Some points, one per row:
-0.33:0.81:0.65:0.56:0.09:-0.29:0.81:-0.02:0.51:0.02:0.09:-0.78:0.54:-0.05:0.10:0.72:1.32:-0.60:-1.23:0.26:0.14:-0.36:-0.28:-0.15
0.46:-1.18:0.25:-0.40:-0.09:0.47:-0.25:1.90:0.34:-0.02:-0.32:1.22:-1.14:0.02:1.11:0.03:0.85:0.75:-0.98:-0.41:0.08:-0.06:0.41:-0.13
-1.21:-1.64:-0.68:-0.74:-0.68:-0.21:-0.20:1.18:-0.80:1.72:-1.36:-0.44:-1.85:0.50:0.25:-0.36:1.08:1.70:0.98:0.84:2.76:1.25:0.46:-0.11
-0.41:0.35:-0.56:1.02:0.17:-0.35:-0.02:-0.69:0.11:-0.12:-0.36:-0.58:0.08:-0.19:-0.08:0.22:0.43:-0.07:0.53:0.21:0.62:0.25:-0.33:0.10
-1.62:-0.02:-0.97:0.05:0.18:-0.47:0.49:-0.51:1.16:0.93:-0.05:-0.76:0.92:0.33:-0.95:0.68:-0.63:-0.42:2.18:-1.54:-0.85:-0.15:0.25:-0.26
-0.33:-0.39:-0.37:0.07:0.58:0.19:-0.32:-0.08:-0.32:-0.17:-0.04:0.09:-0.26:-0.70:0.25:-0.21:0.25:0.43:0.33:-0.46:0.05:-0.09:-0.07:-0.22
1.00:-0.56:1.48:-0.61:-0.57:0.41:-0.56:2.25:0.23:-0.52:-0.02:0.04:-1.84:-0.29:1.33:-0.41:1.43:1.21:-1.54:-0.51:0.14:0.14:-0.44:0.03
0.16:0.71:0.69:0.94:-0.26:-0.11:0.33:-0.82:-0.33:-0.06:0.20:0.05:0.33:-0.22:-0.26:0.82:0.82:-0.14:0.24:0.73:0.21:0.13:0.06:0.20
-0.08:0.27:-0.24:0.40:-0.04:-0.49:0.45:0.19:0.81:0.07:-0.07:-0.91:0.96:0.92:0.02:0.57:0.39:-0.55:-1.05:0.22:0.10:-0.16:-0.04:0.05
0.63:0.42:0.58:0.51:-0.06:0.02:0.54:-0.59:0.00:-0.14:0.35:0.54:-0.42:-0.06:0.22:0.84:0.84:-0.26:-1.00:1.00:-0.02:-0.23:-0.04:0.21
-3.57:0.31:-0.60:0.32:1.20:-1.10:0.15:0.45:-1.06:0.87:-3.39:-1.98:2.69:1.20:0.23:-0.29:0.35:-0.45:1.24:0.96:0.75:-0.37:0.12:0.41
-0.72:0.22:-1.53:1.09:0.42:-0.67:-0.33:-1.22:0.03:-0.36:-0.25:-0.73:-0.15:-1.19:0.00:-0.03:0.18:0.23:1.11:-0.45:0.74:0.23:-0.49:-0.30
2.54:0.05:1.03:-1.51:-0.62:0.40:-0.36:3.18:0.64:-1.03:1.53:2.67:-1.08:2.64:-0.08:-0.90:-1.16:0.31:-2.16:-0.10:-1.68:-1.20:0.63:0.90
-0.71:0.91:-0.16:2.60:-0.85:0.35:0.38:-2.79:-0.86:1.28:-0.89:-0.35:-0.20:-0.88:-1.12:0.27:1.07:0.89:5.23:3.84:1.71:2.38:0.12:0.17
Then 12 other points, each followed by its number:
-1.41:-0.52:-0.63:0.18:1.03:-0.46:-0.17:0.73:0.44:0.02:-1.20:-1.33:0.17:-0.30:0.50:-0.59:0.90:0.00:-0.27:-0.30:0.53:-0.32:-0.38:-0.45 0
0.66:0.57:1.68:0.40:-1.39:-0.50:0.84:0.46:0.90:0.92:-0.21:-0.62:1.17:1.77:0.20:1.32:0.24:0.19:-2.07:0.87:0.33:0.62:0.35:1.63 1
-0.76:1.00:0.05:0.06:1.16:0.15:0.66:-2.63:0.88:0.11:-0.26:0.91:3.55:0.75:-1.67:0.94:-0.21:-1.19:1.00:-0.35:-1.98:0.21:-0.27:0.80 2
-0.74:0.56:-0.56:1.24:0.43:-1.13:0.11:-0.97:0.23:0.21:-0.53:-0.84:0.13:0.04:-0.32:0.56:0.69:-0.20:0.74:0.24:0.87:0.40:-0.22:-0.22 3
0.43:-0.17:-0.83:0.77:-0.57:-0.37:-0.46:0.06:0.56:-0.55:0.02:-0.70:-0.73:-0.23:1.40:0.14:0.47:0.01:-1.31:-0.89:0.63:0.41:-0.85:-0.19 4
-2.14:-0.04:-1.48:-0.08:1.79:-0.61:-0.82:0.96:-0.24:-0.04:-1.80:-1.15:0.19:-0.52:0.60:-0.91:0.37:-0.18:0.03:-0.91:1.27:-0.57:-0.57:-1.05 5
0.06:2.07:-3.29:2.66:-1.10:-1.05:0.58:-5.03:-0.02:-1.10:1.64:0.34:0.75:0.06:-1.88:-0.12:-1.16:-2.07:4.54:1.65:-1.13:1.35:-1.14:0.29 6
-0.93:0.76:-0.34:1.86:1.50:0.51:1.05:-2.01:-0.57:0.79:0.88:0.37:0.29:-0.32:-0.65:-0.39:0.65:-0.61:3.22:1.64:1.96:1.47:0.85:0.84 7
-0.71:-0.06:-0.48:-0.20:0.39:-0.10:0.02:0.20:-0.26:0.10:-0.53:-0.15:-0.14:-0.23:0.00:-0.29:-0.31:0.18:0.53:0.20:0.20:-0.04:-0.03:-0.31 8
-0.14:0.84:-1.73:1.30:1.19:-0.81:-0.24:-2.11:0.28:-0.23:-0.36:-0.25:0.64:-1.03:-0.91:0.48:-0.40:-0.86:1.47:-0.88:-0.38:-0.07:-0.53:-1.30 9
1.33:0.36:3.20:-0.40:-1.31:1.44:0.79:0.27:-0.05:0.32:0.44:1.80:0.85:0.89:0.01:0.00:0.98:-0.48:-0.76:0.40:-1.35:-0.14:1.16:1.47 10
-0.38:0.60:-0.39:0.50:0.64:0.51:-0.02:-0.96:-0.10:-0.12:-0.33:1.05:1.25:-0.16:-0.56:-0.06:-0.08:-0.43:2.07:-0.32:-0.66:0.33:0.41:-0.04 11
Which two of these numbered points are nearest to each point below by angle, seen from the average point of the first points? Their numbers follow each, nearest first.
0.67:0.96:-0.84:1.40:-1.90:0.76:0.05:-2.10:0.08:0.63:0.25:0.36:0.61:0.27:-0.76:0.92:-0.30:-0.09:1.33:1.18:0.20:1.65:0.87:0.14 > 6 7
-0.25:0.60:-0.47:0.63:3.17:0.38:-1.29:-1.99:-1.39:-2.27:-0.29:1.33:0.75:-2.97:-0.42:-0.32:0.41:-0.44:0.56:-2.04:-2.18:-1.60:-0.97:-1.32 > 9 11
-0.49:-0.41:-0.60:0.91:-0.24:-0.06:-0.14:-0.67:-0.09:0.26:-0.52:-0.72:-0.69:-0.40:-0.12:-0.02:0.31:0.51:0.94:0.46:0.93:0.61:-0.31:-0.17 > 3 7
-0.45:0.65:-0.01:0.29:-0.09:0.32:0.26:-0.48:0.71:-0.43:-0.17:-0.09:1.70:0.50:-0.67:0.19:-0.11:-0.75:0.05:-0.16:-1.14:-0.02:0.37:0.22 > 2 11
-0.28:-0.39:-3.29:1.80:0.96:-0.62:-0.70:-1.79:1.21:-0.69:-0.38:-1.54:-1.31:-1.27:-0.65:0.30:-0.35:0.40:1.11:-1.87:1.53:1.16:-0.72:-0.86 > 9 3
-0.08:0.57:3.86:-0.44:-1.74:1.83:2.32:-0.36:-0.64:1.39:0.93:1.86:1.38:2.29:-0.73:1.51:-0.04:-0.26:0.96:2.39:-1.02:0.05:2.14:2.51 > 10 1
0.70:1.20:0.78:0.63:-0.23:0.47:-0.08:-0.61:0.41:-0.29:0.70:0.48:-0.25:-0.26:0.11:0.32:0.63:-0.09:-1.06:0.53:-0.56:-0.17:0.20:0.77 > 10 1
0.52:-0.60:-1.21:0.33:-0.12:-0.61:-0.75:-0.18:1.24:-0.43:0.72:-2.21:-1.11:0.02:0.34:-0.21:0.16:0.34:-2.10:-1.05:2.02:0.59:-0.69:0.04 > 4 0
0.14:0.74:-0.36:1.23:-0.80:0.17:0.74:-1.14:0.47:-0.16:0.29:-0.43:0.78:0.56:-0.36:0.06:-1.28:-0.30:0.75:1.03:0.17:1.10:0.63:0.87 > 6 7
0.43:0.79:1.30:0.67:-1.36:-0.23:0.89:0.56:0.99:0.80:0.28:-0.81:0.33:1.46:0.14:0.95:0.61:-0.26:-1.63:0.91:0.64:0.38:0.23:0.94 > 1 10
2.89:-1.97:-0.90:-0.50:-0.56:0.37:-1.36:-1.04:1.66:-0.03:2.28:0.87:-4.37:-0.76:0.48:0.35:-0.16:1.02:0.28:-1.85:0.72:1.04:-1.23:-0.42 > 4 9
0.06:0.35:1.10:1.90:-0.01:0.04:0.89:-1.52:0.13:-0.50:0.02:0.15:1.68:-0.16:-0.11:1.55:1.19:-0.46:0.25:0.32:-0.11:-0.04:0.28:0.85 > 2 10
0.00:0.49:0.90:0.95:-0.32:0.13:0.92:-1.89:0.33:-0.12:0.31:-0.19:1.02:0.30:0.19:0.94:0.80:-0.77:0.14:0.61:-0.34:0.07:0.04:0.68 > 2 6
-0.62:-0.66:1.05:-1.49:0.21:-0.12:-0.20:1.92:-0.35:0.19:-0.95:-0.42:-0.20:-0.15:0.80:-0.27:0.30:0.58:-1.71:-0.20:0.60:-0.61:-0.22:-0.27 > 0 5
-1.03:-2.17:-0.74:-2.92:0.06:1.44:-0.40:1.89:-3.87:0.43:-0.56:1.35:-3.05:-1.10:0.46:-2.15:-1.77:2.23:2.34:-0.30:0.51:-0.43:-0.05:-1.63 > 8 5
